Rows swapped in pairs by one turn or mirror: which row each one swaps with:
talat: 0.94  -0.76  1.06  -1.16  0.17  0.78  0.41  0.76  -1.61  0.01  -1.05  -0.43  -1.69  0.63  -1.87  0.63  -0.32  0.20  0.07  -0.12  -0.90  0.86  0.10  1.93  -0.41  -0.80  -3.25  -1.10  -0.53  0.03  1.07  1.83  0.10  -1.05  0.38
biren: 0.61  -0.39  0.50  -1.31  0.43  2.21  -0.50  -0.64  -0.36  0.95  -1.59  -0.64  -0.33  0.85  -0.90  0.17  -1.08  0.00  -0.50  0.23  -1.03  1.72  0.30  1.26  0.07  0.26  -3.47  -0.91  -0.31  0.03  -1.01  0.72  1.30  -0.71  0.59
Difu: 0.35  0.69  -0.05  -0.17  -2.57  1.27  -1.93  0.50  -0.65  1.31  -0.56  -0.21  0.85  -0.89  -0.77  -0.59  -0.85  1.15  0.59  0.45  -0.53  0.32  -0.88  0.64  -0.98  0.97  -0.57  0.96  -1.53  0.26  0.14  1.10  0.37  0.69  -1.43
nivul: 0.77  -0.57  1.10  -0.67  -1.06  1.30  0.09  -0.41  0.32  0.92  0.32  -0.92  1.29  0.28  -1.32  0.35  -1.42  -0.08  1.07  0.47  0.53  -0.02  -1.44  1.09  -0.68  -0.82  -0.49  0.33  0.60  -0.10  0.15  0.03  -0.65  -0.55  -0.07
rozud: 1.23  -0.32  -0.32  -0.82  -0.32  1.36  -1.37  0.78  -0.88  0.18  -0.84  -0.23  -0.86  -0.18  -0.76  -1.15  -0.65  0.83  0.33  0.14  -0.94  0.51  -0.78  -0.82  -0.15  0.20  -0.88  0.08  1.74  -0.58  0.41  0.81  1.55  -0.38  0.02
Nomif: 0.16  0.00  -0.24  -0.62  0.49  0.95  -1.14  -0.79  -0.35  1.58  -0.54  -0.02  -0.55  -0.18  -1.46  -1.26  -0.03  0.36  1.02  0.11  -0.98  0.33  -2.01  2.54  -0.09  1.22  -2.14  -0.23  -1.42  0.40  -0.39  1.18  1.62  0.92  -0.75
lafo: -0.50  0.49  0.98  -1.33  -1.47  0.66  -1.26  -0.34  -1.02  0.84  -0.89  -1.51  -0.81  -0.78  -0.72  0.42  0.37  -0.14  -0.14  -1.14  1.20  0.06  0.28  0.83  -1.76  -0.10  -3.12  0.43  0.23  0.28  0.92  0.73  0.87  -0.35  -0.85
tinad: 0.25  0.59  0.87  -1.35  -1.36  -0.40  -0.67  0.77  -2.08  0.19  0.25  0.08  -0.90  0.37  -1.27  -0.12  0.08  0.38  -0.11  -1.34  0.59  0.21  -1.10  -0.02  0.08  -0.48  -3.58  0.04  -1.19  0.31  0.37  -0.67  0.37  -0.71  0.29
Riro: -0.27  -0.25  1.77  -0.89  1.02  -0.13  -1.39  0.53  -1.27  2.12  -1.11  0.20  -0.82  -0.03  -0.62  -0.04  -0.59  0.08  -0.40  -1.35  -1.41  0.85  -0.49  1.83  0.27  1.15  -2.51  0.20  -0.62  1.05  -0.83  0.74  1.31  -0.07  -0.36
zik: 0.74  0.05  0.39  -1.00  -0.65  1.00  0.02  1.29  -1.05  0.04  -0.22  -0.53  0.14  0.35  0.18  1.30  -1.61  -0.21  0.16  -0.81  0.36  0.98  -1.24  2.66  -1.12  -0.86  -0.77  -0.33  -0.10  0.87  0.63  0.96  -0.82  0.01  0.25
favip: 0.15  -0.41  0.80  -0.70  -1.27  0.68  -2.68  1.29  0.45  1.00  0.60  -0.32  1.43  -0.21  -0.62  0.13  -0.88  0.14  0.70  -0.30  0.32  0.06  0.85  1.77  -0.93  -0.10  -0.36  0.03  -0.80  -0.09  0.97  0.11  0.59  0.03  -0.29
Sube: 0.21  0.39  0.24  -0.39  -1.60  1.85  -2.36  0.26  -0.82  1.72  -1.01  0.25  0.11  -0.58  -0.79  -1.36  -0.41  0.33  0.29  0.96  0.28  -0.17  -0.96  0.68  -0.65  0.14  -1.42  -0.13  -1.04  0.81  -0.79  2.22  0.94  1.18  -1.13
zet: 0.86  0.21  0.15  -0.77  -1.04  0.72  -0.12  0.59  -1.51  0.88  0.28  0.00  0.43  0.27  -0.77  -2.29  -0.76  -0.10  0.23  -0.81  -0.15  0.72  -1.68  -1.69  -0.69  -0.18  -2.05  0.09  -0.95  -0.10  0.31  0.08  0.25  -0.15  -0.16
keza: -0.17  -0.50  0.65  -0.38  -0.09  0.29  -1.23  0.83  -2.39  0.38  -1.26  0.02  1.33  -0.52  -2.00  0.19  -0.24  0.62  -0.43  0.83  -1.36  -0.96  0.94  1.50  0.27  0.39  -1.93  -0.35  -1.81  0.95  -0.48  0.39  0.92  -0.56  -0.82
lepe: 0.04  -0.24  0.36  -1.30  -0.27  0.58  -0.08  1.13  -0.59  -0.70  0.54  -0.37  -1.81  0.51  -1.26  1.71  -0.53  -0.14  0.06  -0.05  -0.72  1.02  0.38  1.63  -0.74  -0.27  -2.39  -0.25  0.17  -0.45  0.68  2.06  -0.40  -0.24  0.41
sudo: -0.22  -0.74  0.20  -0.28  -0.47  1.05  0.69  -0.03  -1.78  -0.24  -0.31  -0.74  1.92  0.17  -1.36  0.45  -1.13  0.11  -0.12  1.32  -1.29  0.15  0.94  0.81  -0.35  0.12  -1.56  0.28  -1.17  0.40  0.36  0.86  -0.45  -0.91  -0.38

zik pairs with -> Nomif
talat pairs with -> Difu
zet pairs with -> tinad

